50 stands for zero in the data rows.
Some points, one per row:
[55 91 10 0 52 60 38 56 24 74 38 13 22 43 50 97 41 33 99 0 76 21 68 54 47 99 26 74 77 30]
[43 50 78 72 24 25 59 44 39 72 54 46 54 55 62 38 51 31 52 65 53 58 44 36 39 52 49 66 25 39]
[37 43 64 49 60 44 38 49 26 74 18 51 81 32 38 31 57 63 13 78 61 45 37 70 58 40 65 55 41 75]
[70 51 44 9 56 21 63 37 36 85 43 66 48 70 20 35 47 55 35 61 69 34 59 59 54 21 93 32 67 37]
[55 67 52 31 30 32 48 22 45 85 38 45 43 33 38 67 60 30 44 45 55 34 72 69 52 63 36 48 42 46]
[47 59 57 82 63 26 62 65 71 51 70 63 66 52 45 60 76 63 26 65 44 74 41 33 43 28 66 51 46 77]
[56 55 57 48 61 25 53 51 48 58 55 45 46 68 31 72 36 52 49 98 37 73 54 52 33 57 44 51 40 29]
[87 85 43 0 41 53 32 22 8 82 62 14 34 70 18 91 16 61 53 19 59 33 51 65 32 78 49 61 67 40]
[63 50 45 52 43 56 56 56 24 55 56 56 53 57 44 47 55 57 69 43 53 51 44 38 51 36 38 19 37 52]
[57 75 27 21 44 24 35 37 32 52 48 34 54 57 30 57 32 29 65 16 80 34 49 34 43 74 49 59 51 50]
[55 34 69 49 55 52 57 54 52 41 65 66 83 71 31 6 53 67 26 85 41 77 45 29 83 16 72 51 29 53]
[39 56 44 61 50 47 53 54 62 30 60 47 50 51 48 69 48 65 40 36 33 76 60 44 63 56 33 36 47 80]
[49 32 69 38 61 56 70 84 45 42 44 48 79 57 35 50 73 66 22 76 46 41 21 63 71 13 63 43 35 45]
[55 39 45 43 60 17 39 39 31 61 73 35 48 67 40 17 38 69 22 45 21 56 51 56 65 25 74 31 32 88]
[56 23 73 56 45 72 71 26 59 70 72 65 66 22 49 14 73 77 32 63 40 66 33 71 63 10 66 26 42 69]
[83 36 59 25 53 38 27 61 57 34 55 43 23 46 60 76 44 53 31 55 36 79 45 48 68 74 53 72 34 55]
[50 64 32 22 26 53 27 40 29 57 52 55 65 49 72 77 33 27 66 7 61 41 69 45 32 53 57 49 50 57]
[46 72 56 23 35 38 19 53 62 34 35 23 0 40 72 89 36 11 89 25 86 39 82 55 31 93 46 59 57 59]
[45 34 65 75 43 55 68 41 30 70 55 78 57 48 44 53 60 44 29 51 68 81 55 62 29 36 35 46 29 46]
[68 80 20 0 23 47 34 0 48 83 41 15 13 53 67 94 25 56 80 4 62 26 84 44 43 97 52 77 81 57]
[54 49 51 24 44 12 56 51 55 57 67 51 45 35 25 56 40 59 24 29 50 48 67 64 58 56 75 69 72 59]
[49 69 57 26 62 26 56 31 48 52 26 39 43 57 43 35 40 47 36 38 60 55 61 50 60 55 63 28 39 43]
[29 76 28 56 62 48 38 48 60 46 47 17 52 56 67 67 73 32 70 32 38 25 43 36 38 72 43 21 54 53]
[57 66 21 32 45 40 41 35 49 77 53 54 18 42 53 36 47 41 65 31 55 17 55 58 24 51 40 88 58 68]
[41 49 66 97 88 71 66 38 64 65 91 51 82 48 53 21 32 59 32 71 41 55 15 47 61 27 45 10 26 64]
[60 46 80 80 52 68 62 62 47 39 60 39 48 88 77 81 59 52 48 54 35 64 49 27 46 32 48 65 56 45]
[46 53 65 85 82 65 66 99 57 6 78 79 58 66 64 37 72 84 41 65 58 79 25 67 54 35 56 47 55 69]
[25 54 61 87 55 69 19 46 67 39 60 40 41 40 69 49 68 46 48 58 38 46 77 44 56 82 4 63 41 75]
[32 22 70 77 51 58 59 55 44 53 57 37 48 41 52 46 47 65 46 85 62 32 63 35 50 51 60 19 39 14]
[42 47 40 26 39 76 66 22 29 50 63 39 41 50 39 39 33 46 36 36 31 49 57 49 43 41 32 18 46 51]
[47 57 83 75 71 53 73 65 33 37 60 55 42 32 58 37 32 88 61 71 50 31 46 55 42 2 40 66 53 54]
[19 36 46 51 49 46 58 37 36 66 51 57 27 21 45 68 82 45 39 59 62 77 48 60 58 77 33 28 56 59]
[39 30 52 80 60 32 51 47 56 35 67 43 47 45 26 60 43 60 47 70 34 54 57 29 58 53 56 51 51 59]
[41 32 62 50 53 50 82 58 73 46 48 43 65 53 49 38 51 83 30 76 26 40 46 68 45 24 46 22 41 85]
[28 34 84 40 51 67 44 48 55 55 45 59 56 64 45 31 58 56 27 52 24 24 39 59 33 54 70 76 37 43]
[70 69 16 13 35 15 42 50 59 42 42 35 26 41 56 75 27 36 53 8 72 4 60 53 34 42 48 68 67 47]
[72 42 40 0 48 37 22 30 30 80 38 33 27 79 37 67 49 47 60 38 62 29 49 56 66 65 65 60 84 60]
[62 48 51 62 38 59 68 42 56 48 38 65 53 24 32 30 71 54 35 62 41 66 27 78 79 31 48 49 26 59]
[47 51 51 78 25 54 59 51 74 48 70 65 60 58 63 13 77 70 42 46 17 59 65 41 50 33 54 49 67 41]
[26 43 73 99 82 52 49 70 58 21 42 82 97 61 66 17 84 82 57 88 49 81 65 26 84 5 51 25 55 96]
[48 36 41 89 15 37 37 53 56 42 67 67 78 34 54 18 74 65 66 65 60 65 55 44 42 28 66 27 63 50]
[47 59 28 50 55 23 47 49 60 49 54 43 13 49 80 74 39 50 66 21 42 53 48 60 18 63 34 55 73 37]
[49 56 85 67 37 63 45 59 64 34 54 62 63 46 59 60 54 52 35 61 50 47 70 51 42 62 40 34 39 48]
[29 58 37 22 29 40 42 43 52 36 70 55 41 67 44 37 18 46 53 55 48 40 42 38 28 40 59 50 81 50]
[62 72 56 0 44 45 37 27 25 69 50 41 31 68 36 38 47 9 51 33 57 16 40 68 52 63 26 37 78 62]
[46 92 10 29 43 55 19 47 35 31 39 30 15 46 31 78 36 30 89 32 71 36 64 53 40 96 22 89 58 54]
[60 60 48 23 49 47 28 36 38 64 44 40 59 62 43 69 70 52 47 53 49 49 48 78 45 60 20 62 55 38]
[34 26 80 78 54 57 64 43 41 42 73 76 88 36 40 28 66 70 16 99 31 85 63 61 50 11 65 54 46 64]
[82 68 51 1 39 53 43 22 54 52 24 2 17 56 14 87 15 3 58 0 88 9 64 34 22 99 35 64 60 39]
[49 17 56 65 59 47 50 44 62 80 48 68 61 44 57 40 70 77 61 80 41 81 25 41 63 41 86 26 63 49]
[54 29 50 72 57 47 57 55 60 80 69 57 79 43 37 28 69 50 43 77 53 83 65 65 92 46 48 15 45 52]
[55 76 29 65 37 50 58 38 59 39 24 54 62 39 62 81 33 16 66 21 43 51 70 42 25 95 22 76 66 52]
[45 46 49 52 56 35 39 26 41 61 59 32 42 40 54 76 34 24 78 8 75 54 49 62 29 66 47 65 40 47]
[68 27 68 71 53 31 35 52 66 54 61 46 68 52 23 7 55 66 19 85 34 49 56 43 62 60 57 38 53 48]
[57 33 71 99 67 76 44 89 86 15 54 62 74 69 46 18 64 66 38 94 13 86 65 65 56 13 70 55 19 39]
[82 62 44 85 41 61 55 48 48 45 44 69 70 34 99 42 82 61 34 52 76 68 85 40 74 43 58 51 33 32]
[61 39 77 46 40 45 56 42 58 43 46 59 70 53 32 7 50 31 39 57 53 81 42 46 47 47 50 58 64 53]
[72 76 49 0 37 42 48 23 49 73 49 42 44 46 21 66 72 43 53 61 55 34 36 52 40 47 51 51 72 35]
[64 43 64 50 65 55 70 58 46 72 67 68 36 48 60 4 49 83 70 58 42 64 55 50 51 43 95 24 49 58]
[64 36 52 21 46 14 60 31 23 98 64 56 47 52 58 75 39 55 30 74 36 70 39 66 45 50 74 53 71 36]
[61 50 46 64 40 63 49 41 61 36 37 73 60 62 86 59 70 48 53 57 30 59 74 41 35 33 53 48 25 53]
[55 77 65 35 47 55 43 39 22 73 52 45 42 61 13 32 44 50 58 17 45 46 48 70 45 54 57 64 42 19]
[38 34 51 54 61 41 41 26 9 46 53 66 33 68 56 64 74 52 28 34 41 55 46 62 53 64 54 43 33 46]
[37 39 63 99 72 65 91 81 57 44 58 68 67 46 55 37 70 53 50 71 42 66 68 45 48 28 48 66 54 40]
[65 60 47 9 41 51 24 35 23 74 57 57 15 73 75 69 61 53 65 26 56 38 34 61 63 77 51 60 71 41]
[66 99 71 15 47 33 60 53 39 72 34 47 28 28 69 65 22 29 48 16 60 37 25 54 63 99 35 53 69 14]
[71 9 67 57 51 58 72 52 52 59 50 65 62 86 45 9 49 86 20 98 19 52 40 46 62 15 78 53 65 70]
[36 37 60 0 49 46 38 40 33 56 46 59 58 68 42 74 45 43 59 35 51 26 39 58 59 88 55 70 71 30]
Here are 12 more points, each followed by its number:
[47 13 75 99 71 61 67 77 78 0 48 88 99 56 81 16 99 94 25 83 28 84 61 52 62 12 66 10 22 46] 0
[73 46 19 15 51 31 34 34 65 76 43 38 47 55 37 54 46 34 68 78 41 50 61 36 57 76 58 17 41 58] 1
[49 50 39 90 67 19 43 47 60 50 63 66 59 22 59 42 50 69 64 49 41 63 48 59 40 62 56 28 49 51] 2
[54 51 27 42 43 27 47 60 31 57 54 12 42 31 43 60 42 43 25 29 50 60 45 41 30 53 43 42 49 52] 3
[76 84 46 38 33 53 32 25 20 73 46 30 24 63 40 62 48 28 68 11 58 41 36 57 15 62 63 70 51 40] 4
[28 65 47 44 45 62 57 64 54 58 42 36 64 43 41 49 54 37 54 34 53 41 54 69 54 49 52 54 71 54] 5
[60 77 50 61 58 41 52 59 58 61 50 51 44 34 58 24 33 21 40 55 34 79 38 44 73 49 36 78 58 43] 6
[82 53 44 47 65 44 64 39 20 51 22 52 55 65 22 66 39 35 47 54 60 47 52 68 56 91 43 53 52 40] 7
[41 48 67 65 51 47 66 46 56 64 75 51 51 53 40 22 44 59 48 53 38 64 60 73 52 23 53 46 55 50] 8
[94 60 26 0 68 24 51 17 32 78 47 43 44 44 26 22 25 7 68 10 68 0 48 64 74 53 61 44 66 39] 9
[43 85 20 0 32 32 53 39 50 39 44 0 10 50 54 71 56 10 72 20 71 32 59 45 52 88 28 50 61 68] 10
[58 32 72 76 48 79 64 74 67 0 56 73 68 50 59 36 64 55 48 62 45 79 49 44 66 48 57 70 50 72] 11
Which of these numbered points is nearest to each point below, looking only along the 2 directions in which the first points spread most? Its number follows each.
[31 21 99 99 95 81 57 92 99 0 53 99 86 30 93 23 99 94 30 99 40 99 63 6 71 10 62 29 9 73] > 0
[52 44 37 60 31 47 41 32 60 55 46 50 36 41 50 48 64 20 30 48 49 45 46 53 57 56 40 54 51 26] > 5
[32 61 62 68 52 53 62 52 45 33 63 57 36 69 74 65 79 50 83 61 35 76 25 30 60 47 54 23 66 58] > 2
[47 27 53 52 60 51 47 33 58 54 66 79 42 60 22 15 38 76 58 64 63 59 37 52 51 20 48 32 54 75] > 8
[78 44 64 62 55 64 39 58 56 51 52 49 58 55 39 45 43 20 46 41 85 55 27 48 52 77 52 84 44 40] > 5
[44 52 45 42 38 63 52 67 47 28 51 63 37 49 43 50 67 40 51 38 53 57 54 46 50 36 73 54 45 44] > 6
[36 52 60 85 44 65 49 81 57 46 68 90 80 37 81 41 83 31 40 66 59 70 44 33 63 34 53 28 26 54] > 11
[36 48 57 75 37 46 59 43 26 9 42 57 59 53 58 55 49 51 37 64 43 62 78 39 40 38 66 17 64 57] > 2
[52 12 84 99 68 69 58 85 73 33 46 95 99 63 40 17 72 89 46 99 39 91 34 40 50 6 45 3 10 62] > 0
[46 71 63 50 39 32 67 64 50 63 48 27 62 55 57 67 36 64 41 50 34 35 57 66 34 54 32 58 56 61] > 5
[48 23 29 48 58 41 36 79 66 56 55 70 15 34 22 42 54 68 64 60 60 58 38 36 32 41 41 49 47 49] > 6
[71 60 41 0 27 30 50 18 4 93 55 47 43 72 31 34 25 27 44 23 62 17 51 67 43 48 52 99 54 37] > 9
[49 4 99 99 48 76 56 72 66 24 48 99 77 63 63 0 93 77 3 99 54 82 46 59 54 0 57 34 15 69] > 0
[81 51 27 26 49 38 54 35 40 53 59 32 13 55 35 72 26 48 53 19 74 21 45 63 56 88 38 62 64 69] > 4
[76 78 60 0 37 30 72 48 14 86 41 22 30 72 2 48 29 26 42 9 75 12 27 47 59 73 65 51 77 44] > 9
[50 77 41 41 65 54 44 39 46 63 48 49 40 65 77 47 65 32 36 22 68 35 30 99 48 54 53 67 32 35] > 3
[24 5 43 99 78 61 68 60 48 25 57 91 75 45 49 15 77 99 50 86 13 99 31 44 59 0 35 57 37 75] > 0
[56 51 25 45 48 52 37 83 27 79 34 43 51 57 56 69 33 39 76 54 47 26 50 76 43 70 24 62 53 88] > 3
[66 63 76 21 25 19 43 44 44 53 45 67 59 52 68 49 35 33 58 45 24 41 72 49 33 86 23 37 58 55] > 3
[27 20 63 99 38 75 38 43 70 0 51 76 88 41 56 3 94 71 35 83 32 87 40 0 45 6 73 8 22 73] > 0
[27 0 61 99 74 60 64 51 80 12 36 80 99 57 48 0 71 90 7 99 50 66 18 72 86 0 49 38 43 53] > 0
[62 59 45 53 72 65 47 56 17 52 42 59 56 46 58 64 42 67 50 49 50 40 66 47 68 72 38 50 80 61] > 5
[56 44 66 59 35 56 51 43 43 50 55 27 60 41 40 80 35 34 50 16 59 30 63 56 36 46 69 65 45 25] > 3
[75 49 42 14 28 51 36 42 57 64 52 16 19 58 28 87 42 34 73 29 48 44 41 51 45 99 50 47 57 55] > 4
[42 45 58 78 49 55 68 54 89 46 61 43 65 58 56 52 63 27 70 81 58 61 74 65 29 36 48 75 50 42] > 2
[42 58 24 36 57 38 39 18 68 39 56 60 5 57 37 66 38 29 65 43 61 55 69 41 42 77 43 58 57 67] > 3
[21 39 52 53 59 50 55 71 56 49 68 53 74 87 41 33 67 68 45 47 32 23 42 76 50 12 64 51 59 64] > 8
[55 78 69 0 37 48 46 48 40 81 36 31 39 52 40 61 53 34 72 12 64 20 65 52 31 78 43 49 62 58] > 4
[68 58 43 0 28 41 39 11 8 95 41 28 21 80 0 55 3 28 40 16 59 23 27 98 49 93 54 73 77 34] > 9
[61 59 50 0 32 36 46 40 59 59 42 4 50 44 48 56 34 39 79 18 36 38 45 79 34 77 42 39 78 38] > 4
[63 58 55 0 16 58 50 41 32 75 40 37 23 47 48 53 29 37 84 20 49 24 54 49 43 73 22 41 83 30] > 4
[22 86 28 26 43 76 25 56 52 53 21 42 21 48 57 99 22 11 85 21 51 32 59 52 11 99 38 70 74 45] > 10
[19 37 51 80 54 75 55 43 37 39 47 33 46 35 69 46 59 44 44 80 66 71 41 48 45 37 55 59 42 32] > 2
[50 82 29 38 36 36 24 47 40 77 66 11 37 52 50 71 32 54 54 64 59 58 57 80 50 54 61 59 84 55] > 7
[52 49 30 39 49 48 61 35 64 50 52 46 43 87 50 66 42 44 61 51 68 55 57 42 41 65 45 59 67 29] > 3
[38 64 18 43 41 47 34 76 71 43 36 10 42 18 56 99 67 19 99 15 65 28 82 36 38 95 26 72 77 47] > 10
[62 57 67 22 55 26 41 26 60 58 56 53 20 51 46 45 65 69 44 58 69 33 30 60 89 58 73 54 70 36] > 1
[54 56 47 35 32 44 43 45 32 56 47 50 60 43 46 56 13 35 52 38 33 35 61 32 47 81 35 64 45 46] > 3
[33 53 71 63 42 37 55 69 43 57 45 77 44 38 81 63 54 44 41 57 32 69 75 50 50 40 61 44 43 62] > 2
[32 51 74 94 46 48 53 69 60 35 71 78 75 50 64 67 61 64 61 87 40 95 57 57 57 18 42 33 72 45] > 11
[40 50 58 76 59 85 53 38 88 40 55 87 74 58 79 16 83 58 68 69 40 83 43 29 80 45 32 53 6 48] > 11
[68 72 29 11 23 40 62 78 29 54 25 16 45 68 19 51 23 38 89 26 73 26 49 77 59 60 39 69 52 64] > 4
[63 67 32 43 52 34 49 34 33 45 54 19 18 39 59 99 42 43 76 0 69 23 56 76 23 97 38 51 71 36] > 10
[55 35 84 40 56 35 60 51 58 41 83 47 82 44 25 36 60 49 58 80 39 54 36 60 57 9 68 53 62 48] > 8
[14 69 42 87 74 44 49 70 99 57 58 60 69 20 47 28 97 84 63 68 32 84 50 20 49 34 58 49 41 37] > 11
[69 76 51 32 43 50 56 54 55 84 27 48 39 52 41 34 47 50 75 39 30 40 49 70 56 57 37 65 61 62] > 7
[49 60 18 21 47 73 40 34 13 64 32 37 28 77 61 66 34 37 54 18 67 20 60 49 43 66 50 72 62 68] > 4
[29 57 38 34 38 39 43 57 53 54 39 12 57 42 65 76 53 42 19 27 63 39 46 45 35 72 48 43 51 34] > 3
[43 35 52 88 44 46 44 37 66 39 42 66 63 41 49 40 51 36 55 55 48 64 50 57 47 38 71 65 42 58] > 2
[68 33 51 38 57 26 21 48 47 67 56 36 6 62 27 63 57 43 58 41 51 26 70 57 50 74 56 53 57 35] > 7
[53 73 33 33 34 47 30 48 62 52 34 66 53 75 52 72 42 37 86 41 46 57 77 59 52 74 53 71 30 75] > 3
[36 62 60 47 38 68 58 47 33 55 47 39 30 50 50 68 29 34 79 57 65 17 46 31 46 62 18 54 62 37] > 3
[67 61 40 25 29 38 71 57 36 71 54 34 21 63 36 63 78 65 60 38 80 31 58 57 46 74 32 47 58 42] > 7
[55 52 44 20 65 47 51 36 58 81 17 29 30 56 44 45 65 52 56 68 55 36 33 29 48 36 70 60 53 50] > 1
[47 29 72 87 63 57 42 58 40 48 52 41 55 48 57 62 48 57 53 66 71 64 61 49 28 49 30 41 51 69] > 2
[67 61 57 55 67 50 63 60 44 36 37 47 46 29 39 76 61 40 29 47 45 58 47 61 55 51 64 62 50 74] > 6
[51 64 68 39 61 45 44 0 44 66 52 31 49 44 51 58 34 65 49 27 52 19 53 61 58 67 42 73 52 49] > 7
[55 62 49 44 29 35 45 59 58 41 33 44 26 58 44 42 49 50 23 65 74 53 48 36 51 69 37 73 43 62] > 5
[51 53 50 59 34 54 70 77 48 45 60 49 50 45 46 40 48 62 59 30 24 37 66 34 55 57 52 21 55 44] > 6
[38 48 66 99 39 56 57 65 73 32 24 93 73 50 74 31 78 62 23 65 46 81 41 41 32 36 57 57 38 45] > 11
[41 39 54 38 40 45 68 32 53 59 63 7 42 44 65 65 59 22 64 57 54 30 49 75 58 76 60 58 66 45] > 3
[51 54 42 15 5 43 61 31 45 81 34 47 40 58 41 63 39 28 59 13 56 21 68 52 28 67 43 41 61 54] > 4
[61 46 54 0 39 32 47 42 12 90 47 26 32 32 0 65 46 27 66 11 57 22 35 53 42 42 58 72 64 35] > 9
[90 27 71 16 53 70 60 38 28 56 39 51 70 46 26 47 31 44 27 31 40 29 43 18 61 21 63 70 67 30] > 1
[45 14 56 99 54 72 77 61 52 29 74 99 93 50 78 0 67 99 51 88 61 99 34 34 42 20 47 33 23 57] > 0
Now 12 new points, numbered from 0 again:
[37 48 69 70 49 46 66 89 54 30 62 48 58 47 63 34 69 70 38 70 62 70 44 68 24 35 50 34 33 50] 0
[32 49 39 82 85 67 48 60 75 11 61 52 65 44 82 99 74 55 49 79 24 79 53 47 42 54 34 40 37 47] 1
[85 84 11 0 7 29 54 60 17 96 40 31 17 56 43 99 41 13 53 0 82 25 79 84 14 97 19 85 76 62] 2
[58 52 44 34 48 42 14 39 40 78 61 26 10 61 36 33 38 36 52 31 67 35 50 41 56 49 42 27 44 46] 3
[72 56 64 60 71 37 49 53 36 11 79 43 47 57 46 32 69 55 39 83 32 53 37 25 55 16 58 39 40 55] 4
[70 71 54 20 60 30 59 42 59 73 41 30 31 57 56 85 16 26 63 14 61 25 47 65 40 89 24 47 54 40] 5
[39 47 36 25 40 28 54 50 39 86 77 57 34 50 0 34 34 26 46 51 70 56 38 54 50 33 57 56 25 23] 6
[35 56 40 63 29 53 43 33 50 58 47 28 15 78 64 57 75 68 49 68 57 69 55 46 42 56 35 39 71 59] 7
[52 25 37 58 75 44 68 49 77 58 45 49 61 59 48 50 64 50 30 53 50 42 43 71 55 32 54 48 45 41] 8
[45 70 49 37 47 53 64 75 50 78 23 81 60 26 34 30 47 55 67 53 52 65 37 55 65 45 55 26 64 25] 9
[58 31 40 42 57 56 33 76 74 17 38 43 55 46 51 52 56 40 70 37 56 54 25 71 43 57 45 36 49 56] 10
[78 62 7 0 37 2 49 26 43 81 45 8 30 52 22 78 9 39 74 16 70 30 51 38 28 78 49 80 73 43] 11
Which of these numbered points is nearest to each point below, looking only along the 2 directions in which the first points spread most? Its number follows each.
[67 41 70 63 55 58 70 62 54 37 24 65 54 51 42 61 36 61 39 58 64 34 18 67 69 28 61 38 29 50] > 8
[49 35 59 61 56 35 51 44 40 24 69 63 45 45 43 41 30 57 32 64 51 27 56 47 62 30 49 31 24 65] > 8
[27 29 46 99 65 74 37 64 84 10 43 44 59 57 84 82 66 45 75 79 30 67 40 24 51 62 36 34 32 35] > 1
[54 63 41 63 68 48 65 67 26 33 51 83 80 57 53 29 51 55 48 74 30 38 47 68 66 12 58 19 41 54] > 4
[60 76 35 0 29 30 27 37 34 70 45 0 0 39 60 85 24 22 61 0 64 32 71 48 32 99 11 78 96 51] > 2
[58 64 60 65 76 64 68 60 62 12 53 62 41 37 42 74 51 44 62 44 60 75 70 21 47 70 58 69 63 79] > 10
[65 90 36 0 48 34 47 17 18 89 22 29 38 63 31 73 26 21 52 13 66 22 44 56 50 86 54 63 85 42] > 11
[29 69 51 27 41 54 63 60 45 31 47 69 29 62 53 53 46 34 72 67 51 74 65 37 60 40 26 62 31 50] > 10
[56 82 47 26 41 58 22 40 41 69 55 63 31 26 46 60 55 32 47 50 44 28 64 42 48 58 60 40 82 39] > 3
[11 46 72 99 52 50 74 76 38 0 35 29 44 46 83 27 78 64 85 51 57 77 35 34 66 51 29 64 24 47] > 1
[45 37 70 67 47 47 51 49 38 31 57 47 68 53 42 14 71 78 51 59 52 80 60 65 67 35 78 29 35 38] > 4
[81 78 18 0 39 16 52 25 28 73 48 0 47 51 33 69 30 27 60 9 70 31 66 35 58 84 60 69 86 45] > 11
[47 61 81 42 78 27 80 44 36 46 74 45 83 62 50 59 48 44 56 65 49 64 78 41 81 33 60 45 20 50] > 8
[40 48 43 40 54 59 63 49 49 47 58 41 79 54 49 14 73 54 52 38 33 66 64 60 68 26 38 58 46 43] > 8
[61 36 34 43 69 36 38 34 73 56 63 44 33 49 52 41 21 35 54 69 35 64 35 83 51 38 67 63 45 60] > 9
[23 31 59 70 41 64 50 48 58 48 41 43 36 31 63 60 28 32 77 58 64 72 42 17 31 73 26 36 45 56] > 10
[30 27 39 32 71 29 54 30 35 83 45 53 65 40 23 40 18 60 55 35 56 16 28 49 86 36 49 64 49 33] > 6
[48 67 41 35 50 36 19 6 43 60 54 58 26 35 55 61 50 33 25 43 30 0 46 75 54 53 27 53 72 28] > 3
[55 29 58 20 57 13 44 14 47 77 69 44 67 36 44 57 46 39 35 49 44 48 41 53 94 58 62 65 46 20] > 6
[67 63 72 8 35 67 57 42 22 62 70 35 76 69 14 20 37 59 24 51 73 50 49 69 52 36 57 51 69 30] > 6
[64 54 44 24 55 50 28 51 40 75 33 29 28 52 59 73 49 64 38 32 45 42 74 85 30 52 40 58 70 56] > 3
[93 70 23 0 44 84 30 38 37 43 63 42 31 37 31 63 47 40 54 16 56 20 88 35 58 89 26 82 62 31] > 5
[83 39 54 0 40 22 45 19 33 77 49 56 62 57 44 3 18 43 48 53 41 19 36 80 65 23 84 58 47 58] > 6
[62 51 62 0 31 28 55 32 35 54 52 59 58 58 30 22 31 31 54 58 75 52 28 77 70 37 78 45 52 17] > 6
[52 63 68 41 49 55 69 64 32 58 23 32 31 35 63 31 46 65 71 55 48 43 68 61 39 46 52 36 42 27] > 7
[34 60 52 99 63 54 62 58 74 46 49 79 77 58 56 48 71 49 43 55 31 59 38 52 61 45 45 41 41 46] > 0
[47 28 45 54 56 38 42 55 60 55 68 57 42 28 46 33 62 65 60 53 53 56 38 34 51 16 58 39 35 37] > 8
[60 69 28 34 53 44 43 43 61 54 11 52 3 36 53 61 53 12 66 10 72 16 47 66 61 74 38 81 60 59] > 5
[47 23 77 63 49 68 59 57 52 50 72 45 50 55 52 28 60 37 55 66 63 78 31 53 70 14 64 34 42 66] > 4
[66 46 49 88 66 58 57 39 70 32 56 60 60 44 54 50 65 50 50 52 36 91 47 58 40 34 69 67 33 84] > 0
[59 68 13 12 55 52 22 42 30 76 59 58 19 53 59 55 56 41 57 17 57 30 63 48 56 45 80 40 61 65] > 3
[67 29 48 49 60 46 54 62 51 19 81 68 78 41 50 38 40 54 6 52 37 61 49 74 66 10 46 31 37 52] > 4
[34 72 17 15 45 47 36 67 27 78 51 4 41 64 73 70 35 32 76 44 37 20 70 49 61 95 49 86 63 28] > 5
[42 47 73 86 69 57 43 65 63 27 47 19 44 37 78 47 62 55 24 71 61 49 56 47 76 21 55 70 6 35] > 0
[33 52 75 28 44 62 40 60 62 35 33 33 33 42 43 50 62 55 74 42 50 18 50 66 58 56 50 58 30 36] > 7
[45 12 52 63 75 68 53 53 43 45 31 56 83 79 67 15 47 85 50 54 54 55 55 37 58 39 65 60 62 54] > 4
[55 68 15 0 28 33 65 33 24 89 60 0 20 57 56 73 0 16 64 0 64 4 54 63 59 86 71 82 69 23] > 11
[40 63 56 48 34 21 60 81 31 64 61 51 57 49 48 72 50 33 46 40 45 25 35 59 58 35 43 53 47 68] > 7
[62 62 62 66 43 55 46 50 72 36 60 47 14 49 77 56 63 63 76 70 57 47 33 34 48 63 65 54 45 47] > 10
[41 77 77 44 24 30 32 54 49 54 46 67 44 58 55 56 40 67 57 74 74 33 48 39 26 84 50 65 48 53] > 7
[71 57 21 0 36 56 27 32 11 73 21 12 17 58 34 99 45 12 83 0 79 12 68 63 47 99 10 87 71 51] > 2
[60 53 51 71 56 73 37 35 46 39 81 50 35 87 86 60 63 50 54 51 55 36 65 32 49 66 60 74 46 53] > 10
[61 35 62 7 59 43 70 66 37 81 61 60 44 75 15 50 48 60 39 59 49 46 50 80 62 33 56 37 60 44] > 6
[48 55 34 9 60 20 35 37 54 70 43 0 52 71 34 54 52 44 89 51 53 36 32 62 53 58 57 69 52 24] > 3
[65 82 22 0 35 32 42 17 34 51 37 28 41 34 38 99 26 28 76 0 86 21 21 41 28 93 29 77 94 35] > 2
[62 56 31 0 52 22 41 43 43 94 55 42 37 71 18 86 25 69 73 0 51 14 38 59 46 77 65 53 62 34] > 11
[99 99 19 0 15 47 29 11 42 99 46 1 7 63 0 72 8 17 65 6 59 0 41 60 50 95 59 79 51 54] > 11
[64 55 41 39 36 62 49 42 27 85 33 54 55 71 50 63 9 51 46 61 41 28 34 61 49 44 76 16 72 32] > 6
[54 31 49 41 68 56 65 54 33 53 30 54 52 44 40 64 61 53 47 47 65 61 25 67 59 54 42 41 53 44] > 9
[53 44 18 35 64 26 29 30 43 68 31 33 18 58 69 92 26 61 99 35 65 49 53 57 39 78 38 87 55 44] > 5
[48 46 59 42 62 60 75 60 49 73 61 36 61 45 46 57 70 73 61 58 49 31 39 58 69 67 62 57 50 14] > 9
[45 66 19 27 23 35 43 12 58 75 59 36 34 29 39 77 50 23 49 3 49 34 48 54 40 86 28 83 47 62] > 5
[36 43 80 51 52 63 40 64 38 27 54 61 53 51 63 57 64 59 21 39 44 39 66 64 41 46 74 21 40 81] > 8
[62 43 48 44 58 45 45 33 43 63 54 66 49 52 23 53 68 48 39 47 20 56 48 52 43 38 50 42 39 42] > 9
[34 55 50 99 29 61 37 93 61 25 56 75 39 21 98 74 75 48 54 62 56 89 81 41 17 69 36 69 72 60] > 1
[66 34 29 0 30 31 51 40 39 72 46 38 43 63 31 61 23 33 24 52 54 40 63 71 76 26 57 29 87 47] > 6
[52 47 64 45 53 74 63 49 57 56 98 38 55 53 37 38 66 71 30 61 56 34 61 59 67 29 56 45 16 29] > 8
[54 29 64 11 62 47 38 49 31 56 40 46 49 45 40 70 40 25 54 2 56 33 46 70 70 73 43 57 61 77] > 3
[59 37 96 70 47 40 55 68 65 59 44 64 73 57 57 38 74 59 47 60 47 56 55 49 75 0 43 30 80 44] > 4
[49 29 36 27 23 60 33 75 32 45 31 70 53 63 25 70 54 56 51 62 49 68 63 49 28 51 37 48 63 49] > 7
[42 62 44 33 33 35 17 73 46 76 36 33 31 56 63 85 12 19 68 32 63 34 35 41 42 89 50 46 76 43] > 5
[45 99 0 0 32 27 20 45 41 57 23 38 26 15 55 90 11 26 70 4 88 10 33 52 11 81 47 48 64 34] > 2
[35 52 71 52 41 55 60 45 27 35 50 50 36 21 34 53 56 41 63 44 55 40 49 43 56 74 56 49 39 53] > 7
[54 54 28 23 56 14 56 28 37 64 65 60 51 61 27 35 45 35 34 50 63 30 35 74 73 60 33 29 63 61] > 6
[47 63 54 28 29 18 52 70 30 38 50 42 27 40 52 58 20 50 81 41 68 49 33 56 50 76 75 59 49 55] > 3
